In the rows, zero is written as 128.
The rows below come in pairs that one turn or mirror swaps. Which row does each named row swap with?
The rows were stretched afterwards, more along some directions than others.
J_28: [126 135 187 113 153 102 131 121 133 128 156  65 139 174 152 111]
J_591: [103 156 141 118 129 132 140 135 130 128 156 110 139 152 122 135]
J_783: [113 146 149 111 148 128 134 111 133 127 158 135 135 140 139 136]
J_66: [134 191 177 103 111 106 109 122  92 142 127 100 125 120 119 146]
J_599: [117 181 127 138 122 124 129 152 116 120 132 116 126 134 116 148]
J_537: [153 167 171 108 105  94 104  90 108 146 126 116 125 129 134 133]
J_659: [107 121 132 120 128 142 124 128 131 116 167 107 132 152 136 124]
J_526: [149 142 191 113 142  98 109 125 121 143 130  83 131 155 144 121]
J_415: [156 154 155 116 121  88 103  99 118 130 130  96 131 109 143 140]
J_417: [121 136 159 122 155 128 117 137 118 114 161  88 132 168 134 113]
J_47: [146 155 130 120 127 105 113 108 141 148 132 125 134 115 131 131]
J_26: [104 149 142 128 142 128 149 141 128 110 158 107 145 163 132 132]
J_507: [160 174 152 113 128  94 115  96 123 133 126 135 121 110 143 135]
J_874: [144 123 132 122 117 114 110  97 148 133 155 135 120 121 144 118]
J_975: [128 168 155  87 126 105 132 105 133 147 135 106 126 112 149 128]
J_225: [140 143 184 108 151 111 120 132 128 140 147  72 136 166 144 110]
J_928: [142 183 171 129 134 107 129 131  98 112 108  96 146 137 103 119]
J_308: [127 183 173 118 137 116 133 140  93 131 107  91 139 134 104 128]
J_641: [128 178 170 118 123  94 130 128 114 135 127  70 135 135 126 145]
J_880: [123 157 157 114 146 126 118 143 118 126 146 104 126 131 134 144]
J_310: [107 165 142 112 128 113 129 108 122 123 159 109 130 137 141 128]
J_394: [143 158 160 123 115 107 115 120 121 154 135 102 112 125 120 129]
J_644: [145 152 165 111 120 120  97 111 108 142 133 116 133 121 112 137]
J_885: [127 140 162 110 134 122 127  99 129 117 163 134 134 147 143 126]
J_382: [147 166 147 118 136  89 121 108 122 124 113 104 138 103 133 138]
J_841: [140 163 176 136 136  92 113 122 116 110 108  84 140 136 132 112]
J_821: [139 142 150 110 129 109  89 105 123 120 140 121 104 130 155 130]
J_586: [116 156 183 108 153 120 120 129 121 136 138  74 142 148 141 108]
J_255: [130 165 161 106 119 124 120 116 120 161 143 106 115 134 127 132]
J_918: [127 143 157 125 133  95 119 100 144 112 154 105 141 144 139 121]
J_703: [156 166 162 104 115  91 104  98 121 160 118  94 121 103 130 132]
J_335: [120 154 153 108 129 114 125 114 123 115 173 108 138 153 134 150]
J_246: [123 114 141 115 143 123 125 101 144 123 166 108 119 156 161 119]
J_460: [140 176 175  98 108  97 114  96  95 153 130 107 137 122 124 131]
J_5: [125 168 163  92 112 111 122  81 114 149 149 109 134 113 135 134]
J_927: [143 124 118 122 119 127 124 111 142 124 156 127 127 124 120 140]
J_27: [146 163 162 125 132  97 144 121 126 119 127 101 154 132 118 113]
J_88: [135 120 133 133 124 114 106 112 142 120 149 120 127 152 138 128]
J_76: [144 137 161 118 112 105  95  89 130 136 155 113 110 129 148 134]
J_151: [134 164 140 102 137 125 126 117 122 145 145 120 114 122 146 135]
J_897: [128 111 130 130 139 121 121 114 141 115 153 124 117 151 160 135]
J_305: [128 189 161 110 131 116 124 124 109 135 137 101 135 105 112 145]
J_661: [133 113 131 137 145 123 117 116 148 115 155 127 133 151 135 120]
J_257: [145 144 153 117 127  90 109  95 121 126 126 107 131 107 145 126]
J_932: [113 161 164 110 142 116 124 126 119 131 151  97 128 124 137 133]
J_546: [135 145 170 124 135 125 122 120 105 112 134 111 144 146 111 114]

Swapped with J_26: J_661
Swapped with J_975: J_821
Swapped with J_27: J_417
Swapped with J_918: J_659

The rows below come in pairs that one turn or mirror swaps. Which row does each named row swap with?
The rows were stretched afterwards, more along some directions than others.
J_249: [141 134 145 113 105 125 148 128  84 133 130 140 126  72 138  71 119 146
 114 106 168 162 102 155  95 123]
J_972: [125 107 130 123 130 134 138 110 114 120 102 135 122 102 126 110 114 123
 136  95 139 134 117 182 122 116]
J_959: [129 117 120 137 116 139 120 123 151 136 115 136 129 118 133 124 121 148
 117 109 144 147 153 113 126 124]
J_379: [131 119 114 127 121 141 125 121 144 133 108 152 128 103 140 118 126 158
 117 105 142 163 145 123 133 118]
J_340: [138 120  99 102 142 154 143 115  87 114 154 148 120 132 112 120 109 150
 140 110 125 155 146 123 120 150]
J_872: [141 129 137 129 109 147 140 112 110 124 147 110 145 106 129 114 101 134
 127 107 143 144 142 136 138 120]
J_786: [149 117 103 132 120 137 127 107 114 111 117 143 137 104 127 125 104 138
 113 106 118 144 131 131 124 146]
J_189: [126 127 123 131 125 143 162 124 105 133 140 146 112  97 135 119 140 131
 124 107 124 159 112 141 115 107]
J_607: [121 148 131 153  93 127 150 132 115 138 148 125 111 118 142  99 108 151
 101 110 130 151 143 159 119 120]
J_427: [136 125 124 142 145 129 131 104 124 113 100 131 131 107 130 119 108 119
 110 103 150 129 117 150 129 157]
J_97: [112 118 141 130 116 114 141 143 116 142 126 135 121 104 126 107 110 144
 127  95 154 140 137 170 107  95]
J_510: [111 111 124 111 128 146 115 126 113 127 111 148 112 121 117 110  99 151
 120  94 108 132 146 144 137 126]
J_459: [153 128 117 108 109 127 158 162 107 116 115 103 113 128 147 137 124 116
 121 123 116 146 153 154 147 123]
J_50: [123 131 164 144 131 119 135 117 119 113 136 120 134 126 133 134 106 133
 125 110 139 141 126 146 136 128]
J_919: [121 125 109 117 161 132 130 133 150 138  82 130 130 133 134 154 133 114
 122 123 106 143 109 144 150 109]
J_796: [150  95 132 133 125 147 148 143 138 126 114  98 114 135 129 155 123 118
 122 122 130 124 166 120 130 137]
J_54: [167 100 133 121 118 146 163 145 111 123 107 122 121 107 149 115 136 130
 147 122 155 164 147 135 115 121]
J_544: [122 123 134 112 126 120 144 143 109 146 114 152 116  90 131 101 112 155
 120  97 156 152 130 172 112 113]
J_152: [156 130 113 104 109 119 159 149  92 115 115 106 122 116 138 127 117 114
 123 116 116 159 136 162 154 121]
J_671: [131 165 113 109 116  96 128 145 113 127 117 134 136 111 151 113 132 127
 123 114 123 155 114 165 161 124]
J_651: [152 114 137 125 138 132 134 141 151 140  71 141 116  89 154 140 147 138
 104 120 145 140 130 139 138 147]
J_983: [140 125 107 129 118 127 112 128 123 114 147 117 122 128 113 108 103 114
  98 127 138 104 139 137 105 136]
J_316: [152 105 130 124 124 138 150 148 126 127 116  94 114 126 126 143 123 112
 121 120 124 125 153 135 139 131]
J_483: [133 116 117 129 121 136 127 121 144 135 101 154 124  96 141 114 128 154
 114 100 149 160 142 130 127 111]
J_280: [136 137 142 133  89 129 131 138 129 145 121 119 132  96 157 128 122 142
 128 117 132 138 126 162 150 124]
J_802: [154 116 137 130 146 136 137 138 156 137  71 125 121  97 155 142 157 124
 110 123 140 135 128 132 148 142]
J_543: [152 116 124 154 117 146 159 144 124 115 115 105 124 132 132 137 139 144
 117 125 144 151 165 107 120 146]
J_91: [141 124 145 139 147 148 137 141 153 115  95 111 118 136 155 149 163 122
 130 134 136 137 134 115 150 129]
J_265: [152 129 113 102 113 121 163 149  97 119 122 104 119 120 137 125 120 113
 126 110 114 159 143 161 157 123]
J_616: [127 127 127 124 139 143 148 133 114 112 153 101 122 158 133 130 143 119
 151 130 132 137 134 118 139 112]
J_248: [147 122 118 116 143 121 149 164 127 131  96 136 122 119 159 145 155 130
 123 112 114 171 154 138 153 103]
J_600: [108 121 142 125 118 116 141 145 111 142 125 140 122 104 128 104 110 149
 130  97 152 146 134 171 108 102]
J_568: [ 98 158 133 142 125 103  92 128 140 140 137 142 149 128 127 125 125 140
 128 121 132 118 109 133 119 144]
J_269: [131 146 113 127 146 139 122 135 112 129 114 166 120 111 130 116 144 156
 115 117 135 158 127 109 136 153]
J_283: [138 135 127 118 145 130 103 142 126 134  90 157 113 118 118 105 125 145
 113 119 135 114 164 155 129 129]
J_237: [123 110 135 136 124 127 150 143 135 145 126 115 142 111 143 157 140 136
 127 112 144 138 130 139 162 126]
J_410: [125 134 113 112 133 142 139 130  99 117 167 124 123 152 125 116 128 134
 149 126 131 146 149 124 125 120]
J_372: [141 150 106 107 113 112 149 144  98 117 108 123 119 120 147 118 117 122
 121 110 113 160 136 161 154 125]
J_140: [131 117 124 120 109 109 135 144 133 120  89 135 122 102 150 115 128 141
 126 102 138 160 145 161 104  94]
J_104: [112 108 153 135 137 143 137 132 141 113 131 114 117 126 132 140 131 149
 145 108 138 136 139 150 118  83]
J_420: [152 128 115 118 150 136 133 123 122 127  92 158 112 115 132  93 111 135
 119 115 140 154 154 148 117 105]
J_304: [135 126 147 145 143 140 135 137 151 122 109 110 125 133 154 137 169 119
 129 136 141 130 131 126 148 120]
J_648: [129 123 125 163  97 119 129 127 141 116 121 121 141 117 143 115 112 124
 112 103 127 128 144 153 124 103]
J_450: [153 115 118 109 111 145 160 121 104 123 131 146 110 107 164 115 131 146
 100 128 143 162 147 134 110 130]
J_44: [143 127 100 113 134 142 138 104  96 112 141 155 130 108 122 121 100 153
 128 104 117 159 135 134 134 161]
J_679: [113 172 121 116 118  97 114 130 109 132 129 142 142 112 138 111 122 140
 131 114 129 158  96 153 143 132]
J_333: [121 124 111 133 135 138 140 146 133 125 132 130 108 145 124 120 135 133
 109 107  99 154 153 147 143 130]
J_772: [137 118 123 153  99 113 125 140 153 114 134  99 151 114 128 132 130 114
 120 125 140 131 124 145 119 111]
J_438: [142 147 108 119 129 145 123 134 132 120 114 147 112 124 143 118 108 151
 112 100 106 135 169 145 126 133]
J_849: [125 135 140 139 152 141 132 142 141 113 134 109 119 153 138 133 157 123
 137 138 133 127 136 117 141 111]
J_638: [113 111 149 152 146 138 126 119 120 122 139 137 127 123 120 117 122 134
 131 111 138 102 129 152  99 128]
J_687: [ 98 135 142 146 132 118 104 118 132 136 148 135 139 133 122 121 120 133
 137 126 135 102 113 133  98 138]
J_146: [115 140 112 125 136 135 119 139 104 133 134 136 124 146 113 130 112 130
 133 115 117 123 157 125 138 133]
J_869: [116 116 139 118 150 154 144 132 118 137 116 129 100 134 147 151 148 140
 135 110 108 150 121 128 149 100]
J_646: [139 106 119 110 133 122 123 135 127 141  90 159 123 102 134 113 141 137
 120 105 146 148 136 131 142 133]
J_569: [110 144 134 146 129 117 116 113 131 132 122 136 136 115 113 132 111 109
 136  96 106 135 111 145 142 103]
J_275: [128 123 142 133 148 154 144 139 118 112 135 112 106 148 122 127 118 139
 141 118 135 126 128 114  77 114]
J_126: [131 132 146 135 145 132 131 138 157 130 106 107 130 128 152 142 168 116
 130 137 138 130 112 123 150 116]
J_306: [130 103 134 139 151 147 158 149 144 124  98 133 141 103 156 144 151 154
 121 116 144 159 138 127 136 126]
J_74: [135 104 136 132 140 150 160 116  99 109 119 148 111 100 134  98 115 143
 126  94 143 143 124 172 113  98]

Swapped with J_849: J_372
Swapped with J_569: J_189
Swapped with J_410: J_679
Swapped with J_104: J_140
Swapped with J_44: J_687
Swapped with J_638: J_786
Swapped with J_919: J_333

The rows below come in pairs that one turn or mirror swaps. Which row does each named row swap with?
The rows were stretched afterwards, more along some directions than others.
J_840: [124 127 137  96 121 134  93 131 140 100 119 143  90 138 112 128 129 107]
J_99: [135 147 146 141 131 134 127 141 110 142  85 113 111 135 156 150 135 155]
J_621: [101 144 130 151 141 147 113 121 116 122 126 142 106 125 131 112 127 177]
J_564: [136 128 134 147 164 139 157 123 144 146 113 112 125  87 158 116 112 140]
J_585: [ 98 166 138 138 145 164 119 128 136 106 112 113  78 144 120 110 133 153]
J_759: [133 133 145 104 113 125 105 136 149  89 120 123  99 138 125 115 138  91]
J_608: [120 157 127 140 151 148 109 118 101 123  96 138  76 127 142 117 117 143]
J_752: [141 130 129 148 164 132 168 123 144 149 125 111 131  97 154 125 116 140]
J_856: [110 136 123 133 152 147 118 130 109 115 115 140  85 156 121 110 132 166]
J_80: [127 146 148 121 122 148 113 136 126  92 105 123 115 137 110 122 141 138]
J_137: [146  99 127 106 109 123 110 113 134  85 111 152 121 135 112 131 132  76]
J_632: [103 157 143 142 117 159 115 135 125  93 102 117  80 144 121 127 135 142]
J_603: [147 131 136 101 142 129 131 124 156  87 106 127 118 141 137 121 143  74]
J_701: [140 120 125 146 113 121 141 123 113 170 100 130 124 132 171 137 121 112]
J_67: [115 135 136 115 102 125 101 120 113 120 105 144 120 128 141 123 129  86]
J_515: [136 124 144 112 116 111 121 141 132 137 123 127 126 124 153 152 142 100]
J_211: [145 132 146 137 144 149 120 118 116  92  84 134  93 154 122 116 136 118]
J_463: [135 138 139 130 148 145 139 128 126 107 110 140 127 138 127 121 135 147]
J_452: [139 123 121 113 115 138 108 129 157  99 123 132 112 104 108 111 133  96]
J_125: [113 146 134 149 151 158 131 120 112 110  87 129  98 143 158 101 135 150]
J_622: [140  93 115 105 124 128 110 118 144  93 136 146 140 112 105 124 136 104]
J_301: [130 113 119 151 119 124 139 126 114 164 114 137 134 130 164 124 127 124]
J_550: [135 120 131 147 121 124 143 131 127 167 114 125 137 125 160 128 124 125]
J_486: [136 119 130 146 167 136 163 122 141 145 124 119 142  99 160 125 118 146]
J_337: [143 112 123 144 119 108 146 131 117 164 120 131 137 139 155 138 127 122]
J_573: [116 147 144 134 144 160 124 126 110  99  87 131  88 155 134 105 126 137]
J_16: [140 116 127 101 117 133 114 123 139 113 108 141 127 132 126 134 116  87]
J_858: [128 123 127 142 128 115 136 129 117 169 123 130 118 137 160 126 125 129]
J_628: [113 153 141 151 140 163 138 125 107 107  75 131 101 143 153 117 131 135]
J_979: [136 123 125 151 157 137 158 120 137 144 121 116 139  87 151 124 118 146]
J_412: [139 120 124 150 126 123 149 127 111 168  96 128 131 130 169 128 128 113]
J_147: [147 116 122 150 168 138 159 112 135 146 106 123 131  96 162 131 121 130]
J_380: [126 141 116 151 118 173 117 128 119 104  71 134  97 134 129 138 133 122]
J_742: [143 124 131 143 169 132 168 117 145 144 120 115 143  92 161 120 116 136]
J_477: [156 111 122 109 113 119 113 114 130 103  99 143 113 139 140 137 127  60]
J_11: [119 137 122 111 120 116 113 125 129 124 142 129 105 123 130 110 112  97]
J_214: [102 161 155 140 132 146 113 131 110 115  93 134  87 158 156 130 144 149]
J_767: [140 121 117 149 172 131 166 112 136 142 124 119 129 100 157 124 116 141]
J_664: [133 118 142 113 111 140 119 122 129  94  78 136 107 133 123 118 120  65]
J_341: [148 137 130 112 100 125 112 131 126 108  95 120 107 118 140 138 120  66]
J_966: [132 126 133 151 115 118 140 131 117 163 118 122 125 137 153 132 131 122]
J_419: [139 131 135 149 164 137 173 116 137 146 112 115 136  96 172 123 120 135]
J_572: [132 122 121 153 118 123 140 129 112 171 113 132 124 134 159 135 123 125]
J_691: [137 111 103 123 111 126 119 112 125 106 116 143 102 125 132 134 126  72]

Swapped with J_147: J_412
Swapped with J_211: J_664
Swapped with J_515: J_99
Swapped with J_628: J_477

